Here are some rows, each followed by its group. Groups can overlap.
[0.27 -0.24 0.78 0.29 1.21 0.15 0.77 0.10 -0.32 0.31 -0.77 1.02 -0.47 1.02 -0.44 -1.33
 -0.06 0.17 0.65 -0.35 1.03 -0.97 0.30 -0.11 -0.62 1.59 0.42 0.67 -0.92 -0.53 -0.15 -0.22
 0.23 0.37 -0.73] 0
[-0.18 -0.26 1.03 0.50 0.71 0.13 0.58 -0.64 0.36 -0.03 -1.07 -0.10 -1.36 0.97 -1.56 -0.05
 -0.32 -0.70 1.77 -1.18 0.89 -0.35 -1.46 0.84 0.11 0.73 -0.42 -0.49 0.50 -1.57 -0.22 0.05
 0.03 0.21 -0.41] 1
[0.17 0.28 -0.38 0.49 0.49 -0.47 1.46 -0.31 1.35 0.63 0.02 -1.45 0.16 0.22 -0.69 1.51
 -0.55 -0.26 1.40 -1.11 0.24 0.56 -2.68 1.23 0.49 -0.04 -1.24 -1.48 0.88 -1.36 -0.54 -1.43
 0.15 0.40 0.41] 1
[-0.08 -0.23 0.12 0.32 0.46 0.19 0.41 -0.65 -0.25 0.05 -1.01 1.07 -1.72 1.10 -1.16 -0.58
 -0.21 -0.78 1.36 -0.57 0.96 -0.83 -0.66 0.47 -0.16 0.79 -0.22 0.02 0.28 -1.17 0.06 0.14
 1.13 -0.09 -0.75] 2
[-0.43 -0.05 0.33 0.08 0.48 0.41 0.38 -0.58 -0.62 -0.06 -1.10 0.37 -1.72 1.19 -0.99 -0.90
 -0.44 -0.66 1.13 0.01 0.88 -0.99 -0.04 0.44 -0.23 0.65 0.14 0.08 -0.23 -0.73 0.30 1.34
 -0.36 -0.46 -0.71] 3
[0.50 -0.21 0.13 0.34 1.30 0.12 -0.06 0.12 -0.31 0.51 -0.80 1.61 -0.32 0.88 -0.44 -1.17
 -0.01 0.11 0.53 -0.34 1.06 -1.06 0.24 -0.12 -0.56 1.25 0.44 0.73 -0.95 -0.80 -0.26 0.10
 -0.17 0.38 -0.74] 0
[-0.22 0.15 -0.56 -1.01 -0.07 -0.19 -1.27 -0.34 -1.40 -0.72 0.12 1.29 -0.45 0.18 0.38 -0.23
 0.85 -0.09 -0.47 1.24 -0.21 -0.41 1.11 -0.28 0.02 -0.81 1.48 0.62 0.81 0.15 1.23 0.80
 -0.91 -0.88 -0.27] 0
[-0.08 -0.51 -0.89 -0.44 1.02 -0.62 -0.81 -0.03 -0.91 0.37 -0.40 0.07 0.31 0.51 0.37 -0.83
 0.72 0.40 -0.17 0.71 0.57 -0.96 1.16 -0.28 -0.44 0.47 0.74 1.26 0.27 -0.52 0.67 0.50
 -1.05 -0.27 -1.00] 4
[0.07 0.87 0.65 0.17 -1.18 0.72 0.36 0.59 1.59 0.19 1.56 -1.94 0.83 -1.86 1.15 1.45
 -1.13 0.33 -0.78 -0.53 -1.48 1.79 -0.76 0.70 0.67 -1.72 -1.28 -1.70 -0.59 1.65 -1.15 -0.57
 0.58 0.09 1.82] 1
[-0.02 -0.41 -0.76 -0.26 1.15 -0.44 -0.94 -0.01 -0.86 0.19 -0.58 1.55 0.73 0.43 0.22 -0.64
 0.77 0.47 0.17 0.44 0.72 -0.91 1.18 -0.39 -0.51 0.56 0.83 0.98 -0.17 -0.62 0.67 0.58
 -0.78 -0.32 -0.92] 4
[0.04 -0.05 1.49 1.11 -0.32 1.78 1.57 0.28 1.00 0.13 0.02 -0.94 -0.02 -0.65 -0.61 -0.38
 -1.28 0.17 -0.13 -1.60 0.30 0.14 -1.01 -0.27 -0.25 -0.05 -1.30 -0.47 -1.26 0.30 -1.54 -1.02
 0.83 1.16 0.47] 3
[0.23 -0.17 0.12 0.45 1.42 0.14 0.85 0.14 -0.37 0.82 -0.69 0.32 0.03 0.96 -0.28 -1.32
 -0.25 0.18 0.60 -0.32 1.21 -1.09 0.40 -0.11 -0.69 1.44 0.23 0.34 -1.12 -0.57 -0.12 0.08
 0.24 0.33 -0.85] 0
[-0.04 -0.08 0.51 0.20 0.78 0.26 0.95 -0.52 -0.51 -0.02 -0.86 1.68 -1.38 0.92 -0.74 -0.70
 -0.29 -0.73 1.45 -0.07 0.89 -0.89 -0.13 0.44 -0.25 0.49 0.56 0.24 -0.27 -1.02 0.15 0.72
 0.53 -0.40 -0.72] 2
[-0.14 -0.05 1.16 0.10 0.90 0.74 -0.25 -0.51 -0.81 0.05 -0.75 1.04 -0.84 0.52 -0.95 -1.03
 -0.35 -0.62 1.06 0.13 0.85 -0.97 -0.02 0.47 -0.28 0.69 0.17 0.30 -0.11 -0.69 0.33 0.08
 -0.45 -0.51 -0.75] 3
[-0.13 -0.01 0.51 0.13 0.68 0.52 0.55 -0.49 -0.54 -0.06 -1.01 0.12 -1.73 0.75 -0.94 -0.61
 -0.07 -0.69 1.41 -0.43 0.78 -0.90 -0.10 0.44 -0.26 0.86 0.27 0.44 -0.34 -1.02 0.28 1.66
 0.25 -0.48 -0.72] 3
[0.17 -0.23 -0.27 -0.08 1.33 -0.05 -0.32 0.09 -0.67 0.48 -0.64 0.78 0.18 0.96 0.13 -1.06
 0.39 0.29 0.29 -0.01 0.92 -1.06 0.80 -0.36 -0.46 1.12 0.67 1.24 -0.30 -0.48 0.27 -0.34
 -0.55 -0.03 -0.87] 0
[-0.38 0.17 -0.77 -0.91 0.21 0.06 -0.90 -0.38 -1.41 -0.51 -0.06 0.68 -0.94 0.37 0.11 -0.58
 0.37 -0.23 0.10 1.12 0.18 -0.60 0.90 0.00 -0.16 -0.41 0.96 0.84 0.45 0.06 1.00 1.22
 -0.20 -1.21 -0.40] 5
[0.39 0.45 1.00 0.78 -1.39 1.35 0.30 0.40 1.62 0.03 0.93 -1.32 0.65 -1.34 0.29 0.76
 -1.41 0.13 -0.74 -0.97 -0.79 1.36 -1.22 0.23 0.33 -0.92 -1.64 -1.54 -1.06 1.06 -1.52 -0.85
 0.67 0.82 1.44] 2
[0.26 0.43 1.28 0.70 -1.25 1.07 0.92 0.44 1.59 -0.12 1.03 -1.39 0.45 -1.64 0.33 0.89
 -1.44 0.14 -0.70 -1.01 -0.86 1.36 -1.23 0.21 0.36 -0.99 -1.40 -1.55 -0.88 1.00 -1.51 -0.74
 0.73 0.69 1.45] 2
[0.54 -0.14 0.33 0.07 1.41 -0.30 -0.28 0.10 -0.60 0.34 -0.53 1.66 -0.26 1.01 0.13 -1.05
 0.34 0.30 0.45 0.06 0.96 -1.02 0.87 -0.23 -0.41 1.00 0.33 0.89 -0.46 -0.64 0.09 -0.03
 -1.17 -0.04 -0.84] 0
[0.17 0.83 1.01 0.22 -1.27 0.81 0.41 0.61 1.60 0.24 1.57 -1.50 0.68 -1.93 1.19 1.48
 -1.15 0.34 -0.77 -0.61 -1.49 1.80 -0.77 0.62 0.58 -1.65 -1.32 -1.72 -0.55 1.56 -1.13 -0.49
 0.35 0.08 1.81] 1
[-0.32 -0.03 -0.42 -0.21 0.48 0.50 -0.23 -0.45 -1.05 -0.19 -0.60 1.30 -1.32 0.55 -0.54 -1.00
 -0.13 -0.56 1.04 0.12 0.51 -0.92 0.52 0.29 -0.27 0.57 0.62 0.42 -0.14 -0.55 0.56 1.40
 -0.06 -0.85 -0.58] 3
[0.09 0.84 0.86 0.16 -1.13 0.76 0.36 0.61 1.59 0.18 1.61 -1.64 0.89 -1.86 1.28 1.42
 -1.08 0.31 -0.84 -0.59 -1.48 1.78 -0.73 0.63 0.66 -1.94 -1.27 -1.73 -0.40 1.63 -1.14 -0.58
 0.52 0.08 1.80] 1
[0.28 -0.12 -0.41 0.00 1.10 -0.05 0.05 0.02 -0.53 0.63 -0.74 0.87 -0.56 1.06 -0.21 -1.16
 0.05 0.22 0.56 -0.03 0.97 -1.06 0.45 -0.17 -0.47 1.14 0.59 1.00 -0.41 -0.75 0.13 0.05
 -0.83 0.03 -0.76] 0
[-0.55 -0.06 -1.35 -1.26 -1.23 -1.54 -1.42 -0.06 -0.85 -0.78 0.67 -0.80 0.78 -0.39 0.67 0.99
 1.66 0.08 -1.38 1.79 -1.28 0.60 1.03 -0.70 0.32 -1.01 1.16 0.39 1.55 0.97 1.43 0.61
 -0.49 -0.69 0.11] 4
[-0.06 -0.10 -0.05 0.66 0.75 -0.30 1.48 -0.57 0.74 0.22 -0.58 -0.75 -0.62 0.55 -1.28 0.57
 -0.26 -0.75 1.72 -0.75 0.70 -0.10 -1.93 1.10 0.23 0.59 -1.18 -1.11 0.91 -1.80 -0.42 -0.69
 0.63 0.34 -0.17] 1
[-0.45 0.16 -1.02 -1.06 -0.49 -0.40 -1.19 -0.26 -1.39 -0.31 0.27 1.30 -0.09 0.28 0.17 -0.44
 0.53 0.01 -0.44 1.26 -0.31 -0.31 0.94 -0.42 -0.05 -0.31 1.41 0.81 0.72 0.43 1.22 1.26
 -0.11 -1.09 -0.27] 0
[-0.25 0.18 -1.49 -0.99 -0.12 -0.67 -1.14 -0.26 -1.32 -0.52 0.37 0.53 -0.24 -0.11 0.64 0.09
 0.81 -0.06 -0.72 1.34 -0.51 -0.18 1.04 -0.46 -0.03 -0.84 1.33 1.02 0.95 0.51 1.22 0.94
 -0.46 -1.00 -0.14] 0
[-0.42 -0.76 -1.99 -0.70 -0.41 -2.08 -1.28 -0.02 -0.50 -0.18 0.26 0.01 1.79 -0.13 0.81 0.93
 1.68 0.33 -1.35 1.39 -0.93 0.38 1.28 -0.78 0.27 -0.41 0.86 0.94 0.97 0.38 1.38 0.00
 -0.89 -0.27 -0.44] 6
[-0.51 -0.89 -1.84 -0.74 -0.34 -1.96 -0.46 0.01 -0.58 -0.24 0.15 0.35 1.11 -0.11 0.68 0.68
 1.71 0.38 -1.27 1.35 -0.82 0.29 1.51 -0.85 0.28 -0.35 1.06 1.09 1.33 0.22 1.36 0.10
 -0.73 -0.35 -0.47] 6
[-0.17 0.05 0.48 -0.18 1.09 0.09 -0.19 -0.58 -0.95 -0.24 -0.75 1.38 -1.34 0.86 -0.46 -0.96
 -0.17 -0.64 0.95 0.13 0.64 -0.98 0.26 0.44 -0.25 0.39 0.73 0.57 0.01 -0.54 0.39 1.12
 0.38 -0.66 -0.61] 3
[0.12 0.10 1.98 1.09 -1.11 1.37 0.69 0.34 1.39 -0.24 0.46 -0.59 0.21 -0.96 -0.44 0.13
 -1.40 0.00 -0.27 -1.03 -0.18 0.76 -1.07 -0.25 -0.11 -0.02 -1.57 -1.28 -0.56 0.22 -1.72 -0.89
 0.52 0.97 0.96] 3
[0.20 -0.22 -0.27 0.11 0.91 0.03 -0.64 0.02 -0.60 0.36 -0.65 1.35 0.13 0.95 -0.17 -1.18
 0.26 0.34 0.54 -0.15 1.14 -1.09 0.56 -0.26 -0.55 0.77 0.69 1.00 -0.68 -0.66 0.20 -0.13
 0.42 0.15 -0.85] 0
[-0.01 -0.14 0.27 0.31 0.79 0.23 -0.15 -0.53 -0.56 -0.13 -1.03 0.66 -1.91 1.04 -0.95 -0.74
 0.09 -0.73 1.30 -0.43 0.76 -0.92 -0.02 0.52 -0.25 1.06 0.23 -0.03 -0.13 -1.09 0.16 1.00
 0.01 -0.38 -0.66] 2
[0.15 0.24 1.55 1.01 -1.21 1.46 0.48 0.42 1.45 -0.02 0.63 -0.96 1.54 -0.89 -0.30 0.61
 -1.44 0.04 -0.42 -0.99 -0.38 0.94 -1.11 -0.08 0.03 -0.43 -1.14 -1.41 -0.84 0.86 -1.60 -1.73
 1.23 0.94 1.12] 3
[-0.64 -0.46 -1.42 -0.91 -1.86 -2.00 -1.42 0.11 -0.10 -0.63 0.62 -0.58 1.57 -0.81 0.59 1.76
 1.92 0.04 -1.58 1.78 -1.74 1.27 0.76 -1.01 0.57 -1.07 0.80 0.22 1.39 1.22 1.35 0.40
 -0.29 0.02 0.24] 6
[0.24 0.08 0.31 0.54 0.45 -0.66 1.58 -0.42 0.91 0.44 -0.65 -0.56 -1.67 0.71 -1.17 0.80
 -0.64 -0.55 1.62 -1.08 0.45 0.10 -2.05 0.99 0.19 0.34 -0.98 -1.11 0.38 -1.54 -0.37 -0.89
 1.35 0.32 0.05] 1
[-0.29 0.02 -1.00 -1.27 -0.50 -0.44 -1.05 -0.29 -1.39 -0.53 0.38 0.28 -0.84 0.08 0.52 0.01
 0.85 -0.02 -0.72 1.39 -0.48 -0.05 1.13 -0.39 0.05 -0.41 1.53 0.51 0.09 0.40 1.33 1.39
 -0.85 -1.13 -0.05] 0
[0.10 0.95 0.78 0.10 -1.11 0.77 0.50 0.61 1.57 0.29 1.63 -1.48 0.83 -1.95 1.39 1.50
 -1.14 0.37 -0.85 -0.52 -1.55 1.82 -0.68 0.72 0.68 -1.81 -1.23 -1.69 -0.43 1.63 -1.10 -0.58
 0.38 -0.05 1.88] 1
[0.37 -0.40 -0.34 -0.30 1.22 -0.81 -0.15 -0.04 -0.87 0.44 -0.44 0.95 0.59 0.57 0.29 -0.83
 0.52 0.39 0.08 0.30 0.68 -0.92 1.19 -0.41 -0.41 1.03 0.93 1.15 -0.28 -0.62 0.58 0.97
 -0.59 -0.40 -0.96] 4
[0.51 -0.20 1.53 0.52 0.84 0.85 0.42 0.14 -0.05 0.52 -0.88 0.24 0.70 0.77 -0.63 -1.32
 -0.26 0.09 0.56 -0.65 1.20 -0.96 -0.30 -0.20 -0.54 1.06 0.15 0.42 -0.78 -0.56 -0.66 -0.68
 0.84 0.55 -0.55] 5
[0.47 -0.05 1.27 1.08 0.07 1.16 1.51 0.20 0.83 0.05 -0.31 -0.68 -0.10 -0.16 -0.80 -0.76
 -1.21 0.01 0.17 -1.32 0.66 -0.08 -1.01 0.03 -0.13 0.72 -0.93 -0.38 -0.70 0.01 -1.23 -2.28
 1.21 0.99 0.12] 3
[0.31 0.05 -0.39 0.57 0.34 -0.62 1.65 -0.50 1.05 0.05 -0.31 0.11 -0.12 0.28 -0.99 1.05
 -0.48 -0.47 1.60 -1.28 0.48 0.29 -2.45 1.21 0.47 -0.13 -1.21 -0.99 0.93 -1.83 -0.43 -1.09
 0.04 0.41 0.15] 1
[0.69 -0.08 0.50 0.85 0.37 1.00 0.99 0.12 0.28 0.02 -0.48 0.47 -1.16 0.32 -0.92 -1.45
 -0.84 0.13 0.56 -0.75 1.04 -0.67 -0.32 -0.11 -0.49 1.28 -0.40 0.30 -0.64 -0.52 -1.00 -1.01
 -0.34 0.99 -0.30] 5
[0.69 -0.23 0.77 0.64 1.00 0.50 0.05 0.09 0.05 0.45 -0.70 1.05 -0.66 0.47 -0.84 -1.21
 -0.59 0.05 0.77 -0.61 1.24 -0.97 -0.08 -0.18 -0.59 0.91 -0.26 0.19 -1.69 -0.70 -0.72 0.10
 -0.02 0.84 -0.57] 5
[-0.09 -0.64 -1.29 -0.54 0.94 -1.47 -0.65 0.02 -0.92 -0.01 -0.08 0.00 1.12 0.36 0.57 -0.16
 1.16 0.51 -0.49 0.82 0.22 -0.60 1.30 -0.57 -0.10 0.08 0.90 1.40 0.11 -0.25 1.07 0.08
 -0.58 -0.46 -0.85] 4
[-0.43 -0.21 -1.49 -1.18 -1.31 -1.68 -1.14 0.03 -0.69 -0.75 0.72 0.24 0.75 -0.69 0.68 1.07
 1.56 0.12 -1.50 1.84 -1.41 0.80 0.99 -0.85 0.45 -1.23 1.19 0.52 1.25 1.18 1.46 0.34
 -0.59 -0.51 0.17] 4
[0.15 -0.28 -0.74 -0.24 1.08 -0.45 -0.55 0.13 -0.77 0.11 -0.49 1.43 -0.62 0.77 0.45 -0.88
 0.44 0.34 0.01 0.04 0.71 -0.95 1.02 -0.12 -0.45 1.00 0.71 1.22 0.07 -0.45 0.51 0.61
 -0.84 -0.18 -0.82] 4
[-0.52 0.21 -0.31 -0.70 0.71 0.18 -0.53 -0.40 -1.34 -0.11 -0.44 0.71 -0.45 0.55 -0.20 -0.72
 0.26 -0.31 0.37 0.82 0.51 -0.77 0.85 0.02 -0.14 0.15 0.98 0.68 -0.36 -0.32 0.79 1.36
 -0.76 -0.99 -0.52] 5
[0.06 -0.06 0.63 0.20 0.60 0.56 0.32 -0.58 -0.57 -0.39 -1.21 0.33 -1.57 0.90 -1.11 -0.90
 -0.40 -0.72 1.48 -0.41 0.83 -0.94 -0.06 0.39 -0.11 0.79 0.23 0.24 -0.01 -0.84 0.23 0.60
 -0.10 -0.23 -0.80] 3
[-0.28 0.07 0.01 -0.47 0.69 -0.04 -0.24 -0.43 -1.10 -0.15 -0.57 0.88 -1.40 0.86 -0.37 -0.91
 0.07 -0.45 0.73 0.33 0.57 -0.87 0.47 0.24 -0.21 0.55 0.79 0.78 0.07 -0.39 0.58 1.77
 -0.31 -0.81 -0.51] 5
[0.20 0.64 1.43 0.43 -1.36 0.95 0.24 0.53 1.63 0.07 1.32 -1.27 0.66 -1.71 0.70 1.16
 -1.18 0.21 -0.84 -0.81 -1.15 1.62 -1.01 0.36 0.48 -1.26 -1.47 -1.67 -0.79 1.37 -1.31 -0.86
 0.45 0.46 1.68] 2
[0.46 -0.06 -0.02 0.42 1.03 0.59 0.39 0.00 -0.34 0.44 -0.78 1.39 -1.06 0.76 -0.33 -1.34
 0.05 0.27 0.59 -0.54 1.11 -1.07 0.29 0.02 -0.47 0.69 0.28 0.85 -0.62 -0.83 -0.13 0.67
 -0.03 0.32 -0.70] 0
[0.09 -0.24 -0.07 0.52 0.47 -0.02 1.49 -0.58 0.65 0.18 -0.68 -0.85 -1.24 0.76 -1.32 0.24
 -0.42 -0.64 1.87 -1.04 0.75 -0.22 -1.91 0.92 0.20 0.70 -0.95 -0.73 0.72 -1.48 -0.40 -0.36
 0.96 0.27 -0.20] 1
[0.13 0.45 1.04 0.77 -1.32 1.11 0.71 0.50 1.64 -0.07 1.11 -1.02 0.86 -1.51 0.38 0.94
 -1.36 0.18 -0.77 -0.72 -0.94 1.42 -1.10 0.25 0.38 -1.11 -1.77 -1.55 -0.93 1.04 -1.42 -1.34
 0.48 0.71 1.50] 2
[-0.38 -0.93 -1.50 -0.82 -0.16 -1.96 -1.13 -0.04 -0.61 -0.36 0.11 0.09 1.52 -0.14 0.85 0.72
 1.80 0.32 -1.36 1.43 -0.79 0.22 1.48 -0.81 0.18 -0.21 0.87 1.00 1.26 -0.01 1.34 0.31
 -0.96 -0.33 -0.59] 6
[-0.03 0.11 0.33 -0.28 0.73 0.51 -0.09 -0.47 -0.87 -0.20 -0.73 0.39 -1.86 0.72 -0.57 -0.80
 -0.27 -0.58 0.94 0.14 0.66 -0.84 0.58 0.18 -0.19 0.38 0.62 0.61 0.19 -0.48 0.37 2.22
 -0.88 -0.67 -0.64] 3
[-0.59 -0.24 -1.51 -1.07 -1.46 -1.69 -1.14 0.03 -0.50 -0.66 0.67 -0.25 1.54 -0.89 0.62 1.45
 1.65 0.14 -1.55 1.82 -1.60 0.98 0.84 -0.94 0.43 -1.33 1.04 0.44 1.29 1.16 1.45 0.41
 -0.12 -0.36 0.23] 4
[-0.06 -0.27 -0.76 -0.29 1.14 -0.51 -0.36 0.02 -0.84 0.18 -0.47 1.34 0.11 1.01 0.31 -0.84
 0.74 0.46 0.05 0.28 0.64 -1.01 1.20 -0.28 -0.27 0.30 0.87 1.03 0.15 -0.82 0.60 0.72
 -0.10 -0.21 -0.83] 4
[-0.04 -0.01 -0.08 0.33 0.61 -0.33 2.14 -0.46 0.86 0.28 -0.52 -1.17 -0.54 0.64 -1.12 0.81
 -0.72 -0.44 1.64 -1.08 0.57 0.10 -1.87 1.07 0.31 0.42 -1.10 -1.15 0.68 -1.71 -0.43 -0.69
 0.36 0.32 -0.11] 1
[0.07 -0.55 -1.18 -0.49 0.72 -1.02 -0.37 -0.02 -0.90 0.19 -0.19 0.32 0.23 0.56 0.76 -0.37
 1.11 0.56 -0.59 0.85 0.28 -0.65 1.50 -0.55 -0.22 0.37 1.03 1.45 0.87 -0.35 0.84 0.02
 -0.24 -0.37 -0.83] 4
[-0.49 -0.28 -1.46 -1.07 -1.69 -1.83 -1.23 0.09 -0.39 -0.62 0.67 -0.58 1.60 -0.71 0.74 1.60
 1.72 0.12 -1.52 1.92 -1.64 1.06 0.90 -0.90 0.50 -1.15 0.99 0.38 1.21 1.22 1.41 0.38
 -0.22 -0.33 0.21] 6
[-0.63 -0.43 -1.48 -0.85 -1.99 -2.14 -1.40 0.12 -0.08 -0.70 0.60 -0.61 1.50 -0.81 0.57 1.75
 1.85 0.03 -1.60 1.68 -1.77 1.28 0.74 -0.97 0.62 -1.18 0.82 0.05 1.53 1.25 1.29 0.38
 0.05 0.03 0.25] 6
[0.40 0.28 1.18 0.82 -1.36 1.28 0.66 0.36 1.54 -0.01 0.82 -0.93 0.15 -1.16 -0.01 0.49
 -1.33 0.03 -0.44 -1.19 -0.55 1.04 -1.35 0.00 0.12 -0.17 -1.40 -1.55 -0.84 0.73 -1.57 -1.47
 1.47 0.99 1.19] 3
Which 2 groups are nearest to each row below, nearest first, going by the distance to the group's nearest row?
[-0.07 -0.05 0.37 0.25 0.82 0.24 0.43 -0.59 -0.47 -0.24 -1.12 0.96 -1.36 0.92 -0.99 -0.64
 -0.44 -0.78 1.34 -0.54 1.02 -0.91 -0.29 0.57 -0.14 0.99 0.07 0.20 -0.39 -0.91 0.13 0.95
 0.21 -0.26 -0.79]: 3 2
[0.36 -0.15 0.18 0.49 0.91 0.35 1.22 -0.63 0.19 -0.14 -1.13 0.10 -1.90 1.17 -1.02 0.00
 -0.24 -0.74 1.65 -0.82 0.98 -0.49 -1.08 0.74 0.05 0.79 -0.64 -0.37 0.23 -1.31 -0.21 0.61
 0.90 0.26 -0.57]: 1 2
Which 2 groups are nearest to each row below, nearest first, going by the average distance to the group's rows?
[-0.09 0.11 -0.51 -0.54 0.53 -0.05 -0.69 -0.34 -1.44 -0.26 -0.42 0.12 -0.62 0.64 -0.05 -0.64
 0.39 -0.33 0.26 0.81 0.35 -0.84 0.83 -0.04 -0.21 0.42 1.36 0.43 0.16 -0.23 0.85 0.51
 -0.28 -1.13 -0.40]: 0 5
Which 2 groups are nearest to each row below, nearest first, going by the distance to the centre of the group?
[0.13 0.99 0.85 0.05 -1.09 0.73 0.43 0.62 1.56 0.29 1.70 -1.42 0.81 -1.93 1.44 1.47
 -1.11 0.39 -0.78 -0.46 -1.56 1.83 -0.61 0.79 0.64 -1.85 -1.19 -1.73 -0.63 1.61 -1.11 -0.64
 0.31 -0.07 1.90]: 2 1
[0.02 0.95 0.78 0.09 -1.17 0.67 0.39 0.62 1.58 0.30 1.70 -1.48 0.95 -1.89 1.31 1.49
 -1.06 0.39 -0.83 -0.58 -1.53 1.84 -0.68 0.74 0.68 -1.77 -1.30 -1.73 -0.41 1.61 -1.12 -0.70
 0.28 -0.05 1.88]: 2 1
[0.27 0.01 1.40 1.11 -0.86 1.93 0.03 0.28 1.27 0.08 0.21 -0.59 -0.32 -0.74 -0.81 -0.12
 -1.06 0.03 -0.40 -1.42 0.24 0.39 -1.32 -0.06 -0.04 0.11 -1.37 -0.85 -1.47 0.46 -1.67 -1.08
 0.11 1.20 0.81]: 2 3
[-0.13 0.09 -0.22 -0.37 0.90 0.26 -1.01 -0.40 -1.09 -0.28 -0.54 1.18 -1.58 0.54 -0.30 -0.88
 -0.05 -0.53 0.73 0.05 0.58 -0.91 0.44 0.25 -0.25 0.10 0.69 0.52 -0.07 -0.38 0.56 1.65
 -0.35 -0.87 -0.54]: 5 0
[0.37 -0.14 1.56 1.07 -0.04 1.58 1.16 0.28 0.66 0.12 -0.32 -0.06 -0.04 -0.31 -1.05 -0.90
 -1.08 -0.02 0.25 -1.26 0.67 -0.30 -0.84 -0.16 -0.45 0.42 -1.01 -0.46 -1.46 -0.41 -1.02 -1.47
 1.15 1.02 -0.01]: 3 2
[-0.44 0.05 -1.21 -1.29 -0.70 -0.80 -1.27 -0.22 -1.29 -0.77 0.46 0.43 0.98 -0.29 0.59 0.27
 1.07 0.01 -0.99 1.51 -0.85 0.16 1.22 -0.59 0.09 -0.47 1.14 0.61 0.88 0.81 1.53 1.36
 -0.55 -1.01 -0.04]: 4 6
[0.15 -0.11 1.97 1.00 -0.15 1.14 1.54 0.22 0.83 0.12 -0.04 0.33 0.30 0.25 -0.94 -0.33
 -1.08 0.02 0.11 -0.92 0.66 -0.18 -1.06 -0.11 -0.38 1.05 -0.89 -0.56 -1.18 -0.10 -1.44 -1.09
 -0.19 1.04 0.22]: 3 2
[-0.49 -0.83 -1.56 -0.78 -0.01 -1.93 -0.92 -0.01 -0.74 -0.30 0.31 0.13 1.18 -0.08 0.89 0.60
 1.62 0.42 -1.19 1.33 -0.57 0.10 1.55 -0.91 0.16 -0.46 1.09 0.99 0.59 -0.03 1.39 0.46
 -1.16 -0.33 -0.56]: 6 4
Which 3 groups are nearest to each row below, nearest first, going by the average distance to the group's rows?
[0.75 -0.13 1.41 0.94 0.18 1.03 0.02 0.11 0.48 0.13 -0.50 -1.73 -0.33 0.56 -0.83 -1.04
 -1.04 0.02 0.57 -1.04 0.98 -0.55 -0.93 -0.27 -0.54 1.05 -0.70 -0.05 -0.58 -0.35 -1.14 -0.60
 0.82 0.98 -0.27]: 3 5 2
[-0.22 -0.54 -1.19 -0.58 0.70 -1.24 -0.81 0.02 -0.82 0.10 -0.06 0.48 0.18 0.40 0.58 -0.55
 1.05 0.39 -0.54 0.91 0.13 -0.51 1.20 -0.48 0.00 0.97 0.82 1.55 0.51 -0.38 0.91 -0.55
 -0.71 -0.23 -0.80]: 4 0 6
[-0.30 -0.30 -1.81 -0.42 0.84 -1.02 -0.23 0.05 -0.84 0.44 -0.17 1.05 1.00 0.29 0.49 -0.44
 0.97 0.44 -0.37 0.82 0.35 -0.64 1.28 -0.37 -0.25 0.25 0.86 1.26 0.91 -0.39 0.74 0.43
 0.19 -0.38 -0.84]: 4 0 6
Which 3 other groups have their centres nearest to the centre of group 0, nearest first?
5 4 3
Which 3 groups are nearest to each row below, nearest first, going by the distance to the centre of the group?
[0.21 -0.18 0.72 1.15 -0.31 1.16 1.34 0.18 0.84 0.25 -0.22 -0.65 -0.36 0.01 -1.00 -0.97
 -1.17 0.01 0.11 -1.16 0.82 -0.14 -1.15 -0.16 -0.46 0.44 -0.93 -0.57 -1.54 -0.28 -1.49 -1.03
 0.70 1.29 0.24]: 2 3 1
[0.00 0.73 0.57 0.33 -1.37 0.87 0.14 0.56 1.61 0.10 1.52 -1.77 0.66 -1.80 0.93 1.34
 -1.17 0.25 -0.81 -0.60 -1.39 1.75 -0.92 0.53 0.56 -1.63 -1.38 -1.76 -0.33 1.46 -1.21 -0.99
 0.47 0.23 1.78]: 2 1 3
[-0.05 -0.16 -0.60 0.47 0.70 -0.27 0.19 -0.69 0.12 0.05 -1.03 -0.18 -1.35 1.26 -1.29 -0.19
 -0.43 -0.76 1.82 -0.82 1.03 -0.57 -1.06 0.62 -0.01 0.64 -0.53 -0.47 -0.16 -1.54 -0.11 0.38
 0.29 0.08 -0.68]: 3 5 0
Which 3 other groups have their centres nearest to the centre of group 2, nearest first?
1 3 5
Which 3 groups are nearest to each row below, nearest first, going by the distance to the group's nearest row?
[0.29 -0.19 0.11 0.49 0.59 0.32 0.79 0.11 -0.26 0.44 -0.68 0.64 -1.66 0.59 -0.58 -1.15
 0.02 0.24 0.68 -0.46 1.20 -1.04 0.15 -0.15 -0.63 1.02 0.04 0.65 -0.94 -0.74 -0.36 0.05
 0.74 0.33 -0.87]: 0 5 2
Group 2 spreads out most along one direction. Which 3 other groups' directions of most spread are closest to that one, closest first?
3 1 6
Which 3 other groups have their centres nearest to the centre of group 1, nearest first?
2 3 5
Which 3 other groups have their centres nearest to the centre of group 6, nearest first?
4 0 5
